Named moves (each a turn or a mirror), then the moves between two rows, first move first; the first pair answered:
C (before -> after):
  4.1 -27.1   5.0  -3.3  -3.6   6.8  36.9  28.3  28.7   4.6   3.2  23.4  -0.9  46.9 -12.5  15.3  -8.0  48.7 -20.9 -17.7  -0.9  23.0  27.5  -2.8  -5.8 -22.1 -18.3 ->   3.3 -21.1  11.5 -18.5   2.8 -12.1  29.5  14.7  20.2  -3.9 -38.6  37.5  27.5  55.7   2.1  29.0  20.9   0.7 -10.4   1.6  27.8  11.9  14.9   6.8   5.0 -17.6  12.3
  8.5 -10.4  -1.2 -17.3   2.0  -3.0  29.9  -3.2   0.7   3.7 -12.1   2.6  15.3   9.5  -1.0  34.2  21.5 -18.6 -22.4  14.3  30.5  -6.7 -19.3  17.2   8.7  -2.0   8.9 ->  10.9 -13.4  -9.1  -3.3  -7.9  13.7  34.5   9.5   6.8  11.8  29.8  -6.5 -12.2   0.9 -15.6  19.3  -5.2  26.8 -31.3  -4.2   2.8   4.0  -8.0   7.7  -2.0  -6.1 -20.2
 11.1   0.5  -9.7  -3.1  18.1  -9.3  -5.1  18.1  18.9  -0.8  48.4   6.0  -8.0 -14.0   0.5 -31.0  -7.5   0.7   7.3 -12.1   2.6  13.6  13.0   8.1  13.4  23.6  -8.3 ->  10.6   3.8  -8.9 -14.9  22.7 -18.2 -10.2  12.7  12.2  -3.6  21.0  13.3   9.3  -8.0  11.2 -21.7  11.6 -27.9  11.7  -1.4  21.1   5.4   5.7  15.3  20.3  27.1  12.3
X (before -> after):
  6.6 -25.7  -0.3  -1.7  15.2   6.0   8.8  49.6  18.5 -20.1  43.2  -7.1  -0.9  11.9  -0.5  -9.6   1.4  14.4  -7.0   4.1 -13.3 -10.3   5.0  17.3  10.7 -17.9  -5.5 -> -14.0  -7.7  -0.2   1.7   4.1  -3.4  -4.4  44.1  13.4 -14.5  18.9   5.6 -21.0   3.5  -7.7 -16.4 -38.0  29.3  -5.2  -8.6 -19.0  -8.3  30.4  -1.9  -3.8 -14.0 -12.9
  6.7 -12.4  -0.5 -16.2  14.4   5.3  13.9   3.2   8.8  -6.1   5.0  -1.6  16.5  19.2  11.3   8.1  31.0 -21.0  -1.3  16.4   8.9  -2.2  -8.4  18.5   4.5  -9.4  17.5 -> -20.6  14.5   2.1  -9.5  -4.6  -9.1  -4.0  -3.6  -1.2   2.8 -32.3  15.0  -9.1   9.7  -2.2  -4.5 -28.5   1.2   2.9  -8.8   4.2   1.3  27.8  -3.6 -15.2  -2.3   6.0
  2.2  11.8   8.4   1.1  -6.8   2.3  -8.5   6.9  22.9 -18.9  24.0 -17.1   9.9  10.2   5.6  -2.1  -7.9   7.6   2.3  -3.4  -7.0  -6.8  -7.8   7.0  11.3 -17.8  20.6 ->  -7.3  19.7   8.3   2.6 -13.1  -2.5 -12.7   5.7  18.0 -14.7  14.0 -11.7  -2.4   6.5  -0.5  -4.2 -24.5  14.1   4.0  -8.8  -8.7  -6.8   3.9  -2.2   7.0 -16.7  16.0
-17.2  13.8  -6.0   8.8 -59.6 -10.1  -3.7 -28.8   6.4   5.7  17.8  14.0 -17.0  -3.7  -8.7  11.4 -10.7  30.0  14.6  -4.7   0.0   6.7   1.6 -33.1   8.2  -3.6  -8.9 ->   4.9  -9.4  -8.7   3.3 -46.7   2.0   8.3 -22.4  13.2  -2.5  47.0  -0.4   3.4   2.3   2.4  19.5  36.3  13.7  12.1  10.0   3.2   4.9 -26.9 -14.2  25.2  -8.8  -1.3
A (before -> after):
 24.9   3.2  -7.9 -17.8  -5.1  -4.2  13.4 -17.2  -6.0   1.1  -9.7  -7.4  42.1   7.8  -8.2  20.0  27.3  -8.2  -7.6   2.2   7.1 -17.9 -23.1  12.4  11.9 -11.7  10.2 ->  31.0 -11.9 -14.2 -15.6   2.3   3.1  19.6  -4.4  -5.3   2.8  -0.3  -5.5  32.9   6.0  -8.4  17.2  36.3  -1.6 -14.4   5.3   0.9 -17.8 -25.1  15.1   6.0  -7.6  -2.6
-10.7  30.0  14.5   3.4  -4.1   0.3 -14.5 -42.9 -16.2  -7.1 -12.2   0.2  -0.6 -11.1   1.9  -5.5  -9.8 -16.0  14.8  -3.3   8.4  -0.2  -8.1  -6.4   8.8  10.4   8.8 ->  -5.6  22.0  11.1   3.6   5.0   3.8 -11.6 -37.9 -17.5  -6.0 -14.4   1.2   7.2  -8.5   9.0  -2.8   9.2 -25.6  15.7   5.7  13.1  -3.6 -16.8   0.4  11.7  12.4  10.9
 21.5   2.8   0.3  10.7 -10.7  16.4   2.2  -0.9  -8.6 -22.4  33.5 -18.1  -4.7  -1.9 -10.3  -2.6  12.2   4.4  18.1  16.7 -20.4  -3.0 -26.5   6.2  32.2 -11.8  11.1 ->  19.9   0.1  -2.1  11.5 -10.0  17.5   4.1  -1.1  -8.3 -23.2  37.2 -16.3  -8.2  -1.6  -9.9  -4.1  10.9   8.2  19.0  15.8 -20.4  -1.1 -25.7   5.5  27.5 -11.7   6.0
Now pairs of rows:
Each pair is 2 to 4 moves apart.
 13.9 -19.3  -6.9  -7.9  13.8  11.1   5.6 -16.3 -16.8   3.4  22.4 -23.1   8.7 -26.1  13.0  -1.9  52.9 -28.4   3.1  26.1  16.3  -9.8 -31.5  23.5  10.3  12.2  -7.0 -> -20.7  36.9   4.1   4.2 -27.7  -5.1 -24.0 -45.2 -27.4   9.5  -7.7 -13.8 -12.1 -38.3  -6.4 -12.6 -32.1   0.5  14.9  -8.7  12.2  -3.9   8.3  -9.1  -0.6   6.6  -1.5 => C then X then A then A
 -7.6  18.6   4.8  -7.4  -8.8 -13.2 -24.4 -34.6 -28.0  12.0 -32.4  -0.3   3.1 -22.9   6.5   1.8   7.9 -26.6   7.6  11.2  16.6 -11.1  -9.3  -7.2   1.0   6.5  16.6 ->  14.6 -16.3  -6.8   6.8  -2.6  22.0  -1.9  -4.4 -12.2  16.0  40.8 -21.5 -20.5 -28.7  -6.6  -9.4  15.0  18.2 -12.8   4.0 -16.2   0.9 -19.1  -1.7  -5.4  -2.4 -22.8 => A then C then X
 10.6 -18.5  11.2 -13.9  15.7  19.5   8.6 -18.3  -3.1 -16.3  48.3 -12.7   7.5   2.6  -7.4  17.1  33.6 -16.7 -13.3  18.0  -1.6 -11.9 -41.6  23.1  19.0   2.3   2.3 -> -26.5  25.3  16.3 -21.3   0.0 -14.0 -18.4 -41.0 -23.5  -9.0 -37.1  18.7  -2.9   1.7 -12.3  12.7 -16.7 -31.3  -1.1   5.1  17.4 -13.9  -2.4  -0.1   3.5  18.8  16.1 => C then X then C
-21.8  19.8  12.3   3.5 -22.4  13.3   7.7   9.2   0.6 -35.7  12.5  -0.3 -28.0   1.2   8.1 -14.3 -39.2  44.6 -14.1 -21.7 -29.1 -24.4   7.0 -21.7 -13.3   9.7  -4.2 ->  -6.4  20.7  23.2 -13.7 -14.4   3.4   9.6  -4.7   1.5 -52.5   1.8  -7.2  26.2  10.8  29.5   8.2  19.6 -16.0  -0.8   5.5   4.7 -32.2 -28.6   0.1  17.8   1.4  44.5 => A then C then X
 16.3 -14.7   7.1 -10.6  13.4  -6.2  -6.8   7.4   8.4 -29.8  14.9   4.2  -2.8  -0.8  15.6  -4.0  22.7 -16.6  10.5  23.0  -4.3 -28.6  -8.1   3.3  -1.0 -17.2  23.6 ->  -1.9  19.9  15.3  -3.9 -12.2 -12.7 -22.9  -8.1   8.8 -25.4   4.2   3.9 -16.0  -6.3   3.0  -8.5 -26.1   4.7  16.8   0.1  -7.2 -20.9  13.2 -15.8  -7.9 -22.0  22.5 => C then X then A then A
  5.9  17.2   8.4  -9.6 -13.5 -10.6  -4.9   1.8  23.8 -24.7  23.4 -16.2  27.3  12.7  11.9  -1.5   1.6  -4.6  11.0  -2.1  -1.4  -4.0  -9.6   5.5  16.5 -16.0  42.7 ->  15.3 -13.0  -4.4 -11.7   9.2  -0.4  10.5  22.5  24.1 -20.2  33.4  -9.7  17.8  15.1  13.8  -2.7  27.5  -1.7  -1.3   6.7  -7.8  -5.8 -15.0  15.6   9.3  -8.9  22.6 => A then A then A then C
  0.5  12.1  16.2   7.6 -11.6  -9.0 -16.0  -6.9   5.7  -2.1  23.5 -22.4  -1.7 -19.5  -6.2   1.2 -35.1  19.7   6.5 -22.2  10.8  -9.0  22.8  -9.0 -22.8  -6.2 -12.4 ->  12.3  -6.7  11.3  -7.7  10.8 -14.6  -9.2  -5.4   3.0  -8.2   5.4 -13.3  28.9 -11.3  12.0  14.0  20.3 -28.9   9.3   5.8  35.7 -22.1  -3.9  13.4  -6.9  -4.0   9.7 => C then X then A
 29.4 -35.8  12.7 -11.6  15.9  22.3  12.5   9.5  32.8 -19.2  29.3 -18.8  16.2  26.0  16.1  10.5  37.9  -4.7   0.9  11.7   4.4  11.0 -15.7   4.0  16.1 -33.5  -9.6 ->  11.7   3.0  27.2 -18.6   0.2   0.4  -6.2 -21.8  23.9 -21.8 -16.9 -10.6  36.2  25.5  18.3  18.8  22.4 -30.3  15.5  11.9  28.3   8.1 -10.8  -4.4  25.1 -33.6  24.0 => X then A then A then X
